(in the rows, 128 means zero)
A state moves one step at a time under one of 7 hidden systems, and each row is a state written as 22 numbers. Each run below is a few steps of one system.
path 1, Y (10 x 22):
[[164  99 138 168 153 148 187 113 116 185 143 104  71  85 119 106 100  40
  125 103  97 160]
 [160 134  66 178  86 103 127  90  74 138 165 115 105 112 182 164 135  99
  105 101  97 157]
 [141 107 116 125 126 123  87 134  56  77 125 171  62 110 131 133 118 152
  150 105 137 157]
 [130 109 128 165 159  95 141 129  92 133  57 162 111 119 142 136 138 158
  100 134 141  80]
 [ 96 158 107 118 115 123  92 140 120 131 122 147 183 116 155 161 145 189
  133 140 165 101]
 [106 120 163  73 160 152 111 179 150 139 104 137 143  94 107 123 127 138
  136 118 150 124]
 [113 121 133 115 141 114 160 142 176 178 113  85 144 135 136 146 152 108
  101 122 115 116]
 [115 137 110  94  92 113 115 129 169 124 175  99 121 138 124 140 130 120
  143 130 139 166]
 [151  91 145 124 143 113 145 124 160  97 124 122  98 125 105 107 120  89
  135 133 128 151]
 [151 134 109 173 130 116 150  98 129 107 139  99 138 157 139 138 137 115
  117 156 125 119]]
path 2, T (10 x 22):
[[167 125 150 203 150 139 222 114  72 139 158 104  49 132 135  71 155  50
  136  91  69 169]
 [143 165  35 227  86  93 136  75  61 134 141 130  79 159 177 163 140 103
   90 110 105 135]
 [134 116 111 163  93  94  76 105  65  86 100 232  98  80 155 110 100 137
  148  78 119 146]
 [122 100 126 181 208 155 119 149  73 148  31 166 113 111 142 155 122 139
  112 105 144  82]
 [ 93 134  69 120 118 141  55 126 126 186  99 143 175  98 163 209  96 156
  121 107 157 102]
 [105  78 171  48 138 133  89 179 150 160 105 156 129  54 129 133 113 134
  147  80 128 148]
 [118  87 138 100 181 124 159 173 163 174 105  52 108 136 132 171 168 131
  115 132 145 127]
 [119 128  95  90  80  88 107 128 188 119 175  95 133 122 134 162 133 133
  138 154 171 166]
 [156  97 178  95 147 102 145 156 160  55 138 127 120  99 105  87 148 111
  129 153 139 159]
 [153 146 117 152 166 142 153 128 128  83 146  73 149 184 118 142 158 131
  108 184 139 105]]
path 3, Y:
[[146 138 135 220 164 144 202 113  95 133 147 111 108 112 147 102 150  70
  151 112 120 150]
 [135 193  60 181 108 137 105 128  71 112 153 154 121 114 159 142 134  88
   98  96 118 145]
 [129 106 135 118 133 129  75 134  78  96  90 189  99 128 140 121 122 133
  131  65  84 137]
 [ 91 112 114 163 143 115 133 116 109 174  61 149 101 165 143 152 133 168
  133 105 131  85]
 [ 93 148 104 115  93 118  87 124 146 159 121 171 164  86 137 152  99 164
  145 136 179 113]
 [126  79 168  97 169 149 125 153 151 150 104 125 164  68 137 139 117 117
  150 107 134 128]
 [125 125 102 124 154 138 147 148 144 184 133  59 127 129 140 181 146 107
  101 127 135 131]
 [138 125 103  72  87 104  87 138 148 116 160 117 106 115 117 142 119 121
  102 129 127 164]
 [151  65 161 116 142  96 150 125 147  92 110 111  97 140 120 115 140 129
  137 138 119 138]
 [134 153 101 166 128 114 155 112 139 109 140 101 127 161 123 141 145 140
  123 183 167 115]]
path 4, S, 10 rows:
[[150 147  77 208 116 130 130  87  98 119 142 141 129 129 162 141 116  64
  118  91  97 147]
 [147 119  98 163 124 128  87 111  67  99 111 176 106 111 150 139 109 106
  118  83  99 141]
 [133  96 109 148 137 110 101 117  77 139  71 166 101 125 149 155 113 149
  111 101 114 106]
 [112  99 112 121 114 103  90 117 120 157  89 159 138 100 154 165 107 169
  139 118 148 105]
 [115  92 142 100 143 122 109 148 145 157 100 144 154  65 139 147 116 142
  141 120 155 122]
 [120 102 134 100 155 132 131 159 158 165 119  90 149  96 145 167 145 120
  122 118 137 134]
 [121 121 125  77 121 116 117 155 161 134 155  88 124 118 135 149 149 118
  123 123 133 162]
 [134 112 146  95 132 102 141 153 156  98 141 102  98 140 110 115 154 119
  124 141 132 156]
 [135 134 125 131 132 110 147 130 155  90 141 102 118 167 113 124 152 134
  125 164 143 129]
 [137 160 126 128 126 135 127 125 138  83 151 130 143 147 106 107 129 135
  129 166 148 120]]
path 5, P, 10 rows:
[[140 143 133 192 150  98 148 123 154  53  99 168 177 104 140 105 140 115
  131 168 175 111]
 [135 151 144 155 211 191 140 160 129  89 111 111 172 155 115 125 144 102
  127 135 133 105]
 [110 178 118  78 135 171  96 164 136 141 133 119 155 165 100 132 132 120
   87 117  99 110]
 [102 128 165  64  80 114 118 131 150 145 145 144 126 152 114  93 134 159
  150 102  88 126]
 [108 112 141 149  99 110 174  95 150 173 134 125  81 151 113 103 116 133
  172 121 126 130]
 [139 138 104 181 109 119 143  90 141 147 146 138 135  94 138 123  98  78
  138 131 140 143]
 [169 117 128 151 151 155 123 124  93  94 146 125 141 104 147 132 127  86
  132 109 102 150]
 [144 132 101 120 140 146 102 135  78 123 129 117  94 158 128 154 132 132
  100 113 104 125]
 [118 134 119 103  95 102  94 130 111 126 113 167 116 127 125 129 120 170
  117 130 132 113]
 [114 101 158 133 137 109 147 123 131 138  99 150 130 113 133 116 127 159
  156 131 143 104]]
path 6, J (10 x 22):
[[158  77 129 125 107 124 114  65 146 168 109 146 175  79 130 141  59 123
  126 147 124  90]
 [139 114 129 146 163 190 145 118  86 171 148 100 142  97 128 159 105 148
  166 149 159 111]
 [132 171 106 110 111 137 139 157  95 170 173 118 104  82 114 130 128 128
   94 157 158 136]
 [139 115 153 118  99  92 159 130  94 156 154 119 113  95 164 112 162 135
  125 105  91 145]
 [106 139 130 168 146 108 166 144 118 111 122 122  90 154 138 120 174 137
  156 124 151 142]
 [118 160 116 138 111  87 115 138 161  85 122 162 148 119 137 115 146 110
  110 136 146 138]
 [137 106 156 121 150 139 115 128 134  91 113 137 178 130 149 126 140 124
  137 104  95 121]
 [111 147 119 113 155 162 112 145 134 122 117 120 123 180 102 139 128 138
  127 133 136 108]
 [125 127 124  91  86 114 107 114 153 149 136 143 129 133 109 117 102 128
  117 126 111 121]
 [134  86 151 135 140 139 149 106 135 155 126 115 120 132 129 126 112 121
  163 110 107 126]]
path 7, H:
[[133 106 141 133 127 135 154 104 163 110 159 105  91 160  89 103 107 123
  183 157 154 147]
 [159 146 119 165 140 136 163 110 141 123 134 125 129 120 105 104 108  74
  104 158 129 118]
 [164 151 121 137 120 156 125 101  84 110 178 112 164 133 134 130 120 126
  120 146 104 115]
 [128 153 130 120 140 162 120 147  69 130 138 140  88 140 108 113 123 143
  128 121 123 125]
 [116 147 123 131  96 101 131 116 109 150 107 169 109 134 124 110 125 147
  107 120 113 105]
 [110 124 137 144 104 117 129 102 123 138 134 158 141 120 147 123 122 152
  172 118 135 125]
 [114 128 133 153 149 138 135 137 132 146 113 145 136  94 144 128 126  97
  141  97 133 137]
 [131 127 113 129 129 122 111 128 134 141 125 120 157 117 162 154 139 102
  108  98 102 136]
 [125 106 122 106 131 127 102 135 123 121 133 117 113 142 137 150 134 131
  139 108 120 147]
 [126 104 123 122 136 105 124 134 142 125 100 133  95 134 117 133 126 122
  116 125 135 130]]
path 8, S, 10 rows:
[[162  85 160  89 133 124 115 120 110  92  99 170 104 115  64  99  76 186
  117 196 156  81]
 [143 111 152 137 151 150 170  99 121 173 131  83 185 132 132 149 121 186
  137 194 150  58]
 [115 178 129  95 102 171 131 141 113 180 201 109 168  76 126 128 119 144
  149 148 154 135]
 [141 137 179 107 139 131 183 167 115 160 148 110 118  86 127  82 162  86
  104 107  83 147]
 [106 144 118 160 112 100 171 119 128 142 150  89 103 180 162 131 186 118
  145  95  99 156]
 [107 168  98 147  87  88 111 128 140  84 138 181  94 127 123 102 126 113
  141 119 154 166]
 [140 115 143 173 168 114 138 124 138  75  76 165 149 136 128 107 132 102
  113 125 120 107]
 [110 145  87 154 145 165  91 112 116 127 115 126 157 173 140 175 114 141
  133 119 139 102]
 [128 132 124  82 110 149  81 134 117 144 121 171 123 105 100 122  84 134
  115 115 121 118]
 [140  73 169 116 143 128 153 116 127 167 101 113 121 132 127 120 121 136
  134 116  92 105]]
path 9, T, 10 rows:
[[162  35 160 120  83 127 129  42 164 176 133 133 129 136 140 106  63  80
  173  58  25 145]
 [161  69 115 185 165 170 175  89  87 182 146  80  25 137 115 146  89  80
  175 108 123 161]
 [177 110  51 157  75  83 115  80  91 173 147 127  79  65 151 176  81  94
   69 139 129 140]
 [170  56 152 129 129  98 114 120  49  99 123 153 113  46 176 135 131 158
  148 112 119 146]
 [121 145  98 155 185 144 128 173  61 145 104 118  93  94 139 178 148 164
  112 154 201 114]
 [112 154 103  87  94  86  75 154 134 135 115 163 180  65 159 161 138 164
   87 140 159 116]
 [101 101 194  79 174 130 129 190 145 103 104 133 155 107 138 115 172 163
  161 109 138 133]
 [ 88 168 105 115 158 140 138 170 181 142 125  84 132 172 110 158 161 125
  115 150 175 121]
 [121 134 135  72  78  89 104 122 202  95 152 131 168 134 121 107 130 118
  128 130 114 148]
 [140 102 180 122 171 144 166 137 155  80 134 101 117 176  97  89 149 113
  157 134 110 136]]
path 10, U:
[[158  72  89 154 165  96 133 122 128  91  94 108  31 129  93 162 100 145
  123 206 223 135]
 [181 145 118  99 115 106 110 133 129  84 134 138 196  69 113 131 110 146
   49 223 160  82]
 [144  92 192  68 184 180 134 175  97 105 150  82 172 106 127 137 152 193
  165 167 148 113]
 [ 85 197 116 106 154 142 165 207 136 173 144  82  97 140 101 138 181 133
  100 156 176 132]
 [107 182 166  83  75 100 150 141 164 121 171 133 191 127 132  72 172 130
  123 124  89 128]
 [102 115 182 152 158 149 176 133 146 110 147 112 113 162 130  90 161 116
  211  97 124 161]
 [110 200  77 193 124 136 142 115 145 114 140 141 108 175 114 117 129  71
  112 124 138 140]
 [154 131 141 121 101 143  86  90 110  78 143 173 164 144 127  99  96 116
  134 102  64 121]
 [126  92 133 152 173 166 132 119  88 144  89 134  69 172 109 132 107 136
  154 102 114 110]
 [116 164  80 141  91 116 110 102 123 178 108 158 116 135 117 140  90 133
   87 138 132  90]]
path 11, U, 10 rows:
[[133  28 158 101 164 125  93 128 124 100  69 151  77 139 115 142  97 162
  178 102 135 129]
 [131 126  79 158 149 104 140 124 161 170  71 124 113 127 115 167 108 113
   66 174 173  84]
 [147 108 139  68  90 131  87 109 149 124 161 127 212  80 139 148  98 160
  136 154 131 113]
 [134  80 161  96 186 161 153 177 125 147 136  75  90  97 116 140 145 118
  151 126 147 160]
 [130 181  89 135 102  96 160 139 142 148 160  81 125 147 135 142 172 115
   74 162 133 130]
 [130 122 175  85  85 102 123 126 138  74 173 143 147 121 132  86 144 160
  168 131 118 153]
 [122 124 152 172 188 136 183 151 131 106 106 116  88 150 111 105 152 104
  148 134 150 133]
 [122 201  87 162 107 134 117 108 134 108 148 141 171 159 130 129 128 121
  104 152 138 107]
 [128 118 167  88 135 163  96 136 113  97 135 162 142 124 110  98 109 135
  163 103 100 133]
 [118 131 123 158 169 152 162 136 116 175  96 111  86 166 113 134 136 110
  115 110 115 103]]
path 12, H:
[[123 166 126  95  82  90 123 145 145  93 168 133 117 135 118 104 153 137
  117 145 134 152]
 [125 128 169 143 139 115 165 126 141  80 126 130 118 175 113  83 152 135
  161 136 119 125]
 [112 179  98 183 137 138 137 118 146 121 121 138 149 159 124 128 129 109
  124 142 155 108]
 [132 151 133 108 117 160  93 118 133 107 143 158 172 124 117 115  99 118
  132 120 111 118]
 [125 119 149 123 152 168 139 126 105 154 114 120 115 166 118 119 123 126
  135  97  85 108]
 [109 143  88 133  97 124 112 110 123 178 129 139  98 140 123 148 104 130
  124 113 132 123]
 [138  98 148 112  98 116 118 105 130 126 139 159 122  96 126 106 100 126
  154 114 113 142]
 [142 101 134 170 153 127 161 114 111 149 115 114 117 121 153 135 135 110
  138 112 116 127]
 [130 145  86 140 120 121 104 131 117 133 139 133 137  98 153 163 126 115
  109 122 146 143]
 [141 104 155  92 133 119 110 147 115  98 126 137 128 110 134 119 139 136
  127 118 107 139]]
path 13, J, 10 rows:
[[144 153  73 185 102 117 141  96  76 114 158 125  60 152 130 136 126 130
  129 149 146 143]
 [155 127 126 163 102  84 130 107  93  95 117 194 113  75 142  98 116 113
  109 131 124 129]
 [125 130 134 187 173 140 139 131  86 125  82 155 160 118 166 137 148 136
  124 115 124  92]
 [ 88 191 100 124 128 145  86 159 114 132 116 167 143 123 127 141 130 154
  122 120 162 117]
 [109 117 157  76 121 121 111 156 138 162 105 159 135  93 131 113 128 125
  115  85  95 127]
 [ 94 108 133 126 154 133 146 143 152 173 105  97 111 161 141 157 149 129
  150  92 125 130]
 [106 139 100 110 104 102 107 135 178 125 145 124 110 123 123 145 121 115
  139 131 166 163]
 [161  75 153 107 139 114 127 125 150 108 127 110 144  93 141 131 126 104
  128 125 106 146]
 [140 119 113 138 160 142 134 132 116 109 136  80 126 165 128 161 145 144
  129 154 142 119]
 [142 142 118  97  91 110 110 120 126 102 157 146 122 123 106 114 112 151
  117 164 142 124]]
path 14, P:
[[170 135 133 171 158 125 135 118  83  23 124 140 130 163 116 111 145 164
  127 192 155 101]
 [123 187 131 133 169 162 131 160  98 103 107 159 138 142  82 105 127 155
   91 178 161  71]
 [109 172 176 101 137 151 144 156 123 148 118 155 194 122 121  90 149 153
  112 135 110  78]
 [ 78 157 157 118 130 158 162 144 137 190 146 112 138 153 127 111 150 143
  168  98 115 119]
 [ 94 153 117 126  93 120 142 129 156 193 148 134 106 115 133 121 126  88
  134  90 115 157]
 [133 109 125 148 104 102 135 105 142 126 144 131 121 116 159 124 131  86
  150  80  93 169]
 [140 106  95 162 134 131 113 107 112 107 130 124  84 156 134 150 112 102
  140 102 120 152]
 [148 118  96 132 121 116  84 113 114 104 106 162 118 120 126 142 100 117
   99 126 126 122]
 [143  96 146 119 143 132 110 117 104 105 103 150 144 127 130 131 117 160
  134 134 120  99]
 [122 125 128 123 145 148 127 131 118 158 111 124 129 130 115 145 115 155
  130 146 153  94]]

Name the system that made each run.
path 15 (2 x 22):
[[ 86  99 141  63 133 155  92 157 174 180 138 105 172 104 162 167 135 118
  166  56 106 156]
 [110 101 111 117 128 100 151 145 187 176 129  70  81 150 141 155 154  66
  116  82 105 177]]
	U
path 16, 2 rows:
[[119 108 118 120 197 198 156 158 122 252  83  79  60 148  83 162  94  87
   88 103 114 100]
 [146 124  81  67  17  77 101  82 143 196 184 117 114 100 123 151  81 138
   88 148 108 134]]
	H
path 17:
[[103 137  65  95 120 153  98 165 105 212 158  81  55 116 135 197 126 108
  113  81 136 176]
 [147  58 116  80  82  48  95 129 149 136 101 155  59  74 128 142 105 119
   94 106 118 167]]
	Y
path 18:
[[121 141 132  86 112 161 117 144 112 179 159 128 113  95 118 121 111  96
  125  88  99 156]
 [135 111 135 141 114 109 162 116  99 168 139 103  95 139 154 126 154 116
  120  93  73 138]]
	U
path 19 (2 x 22):
[[134 104 172  91 114 128 109 126  91 113 121 169 131 124 121  93 117 169
  147 112  88 110]
 [101 142 132 152 155 150 163 135 116 178 108 119 101 153 110 130 130 156
  146 140 155  92]]
	T
path 20, 2 rows:
[[132 112  92 181 160 135 103 122 146 134  85 169 115  73 134 148  79  53
  128 103 164 148]
 [177  78 124 134 176 152  87 119 112  98 102 115 180 121 163 174 123  94
  100 102  79 119]]
	P
path 21 (2 x 22):
[[157 118 103 103 102 137  69  99  75 116 151 128 173 116 147 173 104 192
  115 163 130  91]
 [140  96 180  66 156 157 129 164  89 143 123 124 110 108  94 115 121 184
  134 157 137 104]]
	Y
path 22:
[[ 94 118 131 150 133 122 172 120 153 181 134  87  94 157 134 136 147 120
  171 105 131 148]
 [123 131  93 151  99  90 132 111 168 136 140 132 106 106 135 135 114  76
  125 118 143 167]]
	T
path 23 (2 x 22):
[[ 88 215 101 164 118 174 123 145  74 139 166 152 117 148 134 120 140 134
  158 102 142 138]
 [116 157 130 119 114 112 124 155 125 147 110 184  91  95 120  86 131  76
   90  73  93 150]]
	J
path 24:
[[ 74 104 186  91 124  70 153 163 214 125  89 158 123 113 117  89 157 152
  165 120 161 139]
 [116 134 135 184 165 121 180 117 216 128 115  99 189 130 139 126 146  71
  141 145 158 119]]
	U
path 25 (2 x 22):
[[122  74 141 140 122  64 165 107 171 134 100 103 107 161 150 136 158 132
  136 123 112 129]
 [115 139  96 143 111 110 106 115 164  89 151 128 136 121 134 151 118 133
  168 156 193 158]]
	S
path 26:
[[154 137 199 112 199 169 179 171 138  94 124  82 196 173 125  87 197  92
   86 118  48 103]
 [ 85 216  99 116  88 144 150 126 141 147 179  91  96 250  96 109 166 125
  117 114  92 132]]
	Y
path 27, 2 rows:
[[150 120 134 140 181 161 132 135 122 125  69 158 118 126  80 111  91 108
   90 155 139  81]
 [122 152  94 135  94 139 109  95 111 184 133 130 182 130 153 162 105 149
  109 129 111  83]]
	J
path 28, 2 rows:
[[101 141  81 128 125  99 109 137 139 111 124 106 105 177 138 176 160 168
  121 146 173 130]
 [116 125 142  94 102  90  92 137 176  77 114 182 141 103 107 105 113 142
  138 146 162 132]]
	T
path 29, 2 rows:
[[149  66 196 127 152 130 109 107 102  53  86 171 172 168 161  91 147 146
  159  71  34 111]
 [ 75 138  60 201 183 158 106 125 119 177  57 127 101 184 148 211 119 139
  141  97 175  98]]
	H
path 30, 2 rows:
[[159  90 118 133 148 120 154 136 118 167 139  74 123  63 157 174 134 124
  111 158 153 133]
 [152 123 108  91 125 111 109 162 106 108 160  88 121  89 141 162 154 135
   94 150 145 156]]
	Y
path 31, 2 rows:
[[121 118 152 127 169 137 136 140 149 125  66 147 121 187 107 101 135  87
   97  83  65 104]
 [ 99 150 104 129  96 154  89  86 144 151 130 142 162 193 122 144  91 143
  148 110 106  94]]
	P
path 32:
[[129 154 139 116 150 124 148 175 129  90 121 145  44 143  63  77 136 103
  100 145 147 147]
 [149 124 115 154 112  84 140  81 143 107 104 121 169 180 149 138 145 149
   91 161 102  76]]
	T
path 33:
[[133 125 118 120  85 128 113 109  77 167 159 143 116  94 159 133 114 129
  141  86  93 148]
 [129 102 117 144 119 108 129 122  79 152 124 138  73 105 155 144 129 137
  143  93 125 147]]
	P
path 34 (2 x 22):
[[101 126 178 104 166  84 195 224 153 181  98 116  76  35 127  97 193  95
   96 113 163 163]
 [124 147 122 130  83  41 167 126 187 114 163  70 190 130 193 146 217 124
  103 148 121 152]]
	H
path 35 (2 x 22):
[[145 162 115  61  41  48  95 150 106 125 150 164 155  54 150 120 147 163
   45 151 115 125]
 [123  46 216 115 175  98 167 156 117 107 103 114 138  93 170 113 190 181
  195 119 136 135]]
	U
path 36:
[[ 72 110 164 112 119  97 125 148 154 154  79 189 129  85 133 112 127 178
  173 113 170 116]
 [ 91 126 132 153 163 130 151 152 176 173  97 118 180  78 162 159 144 114
  143 123 177 122]]
	Y
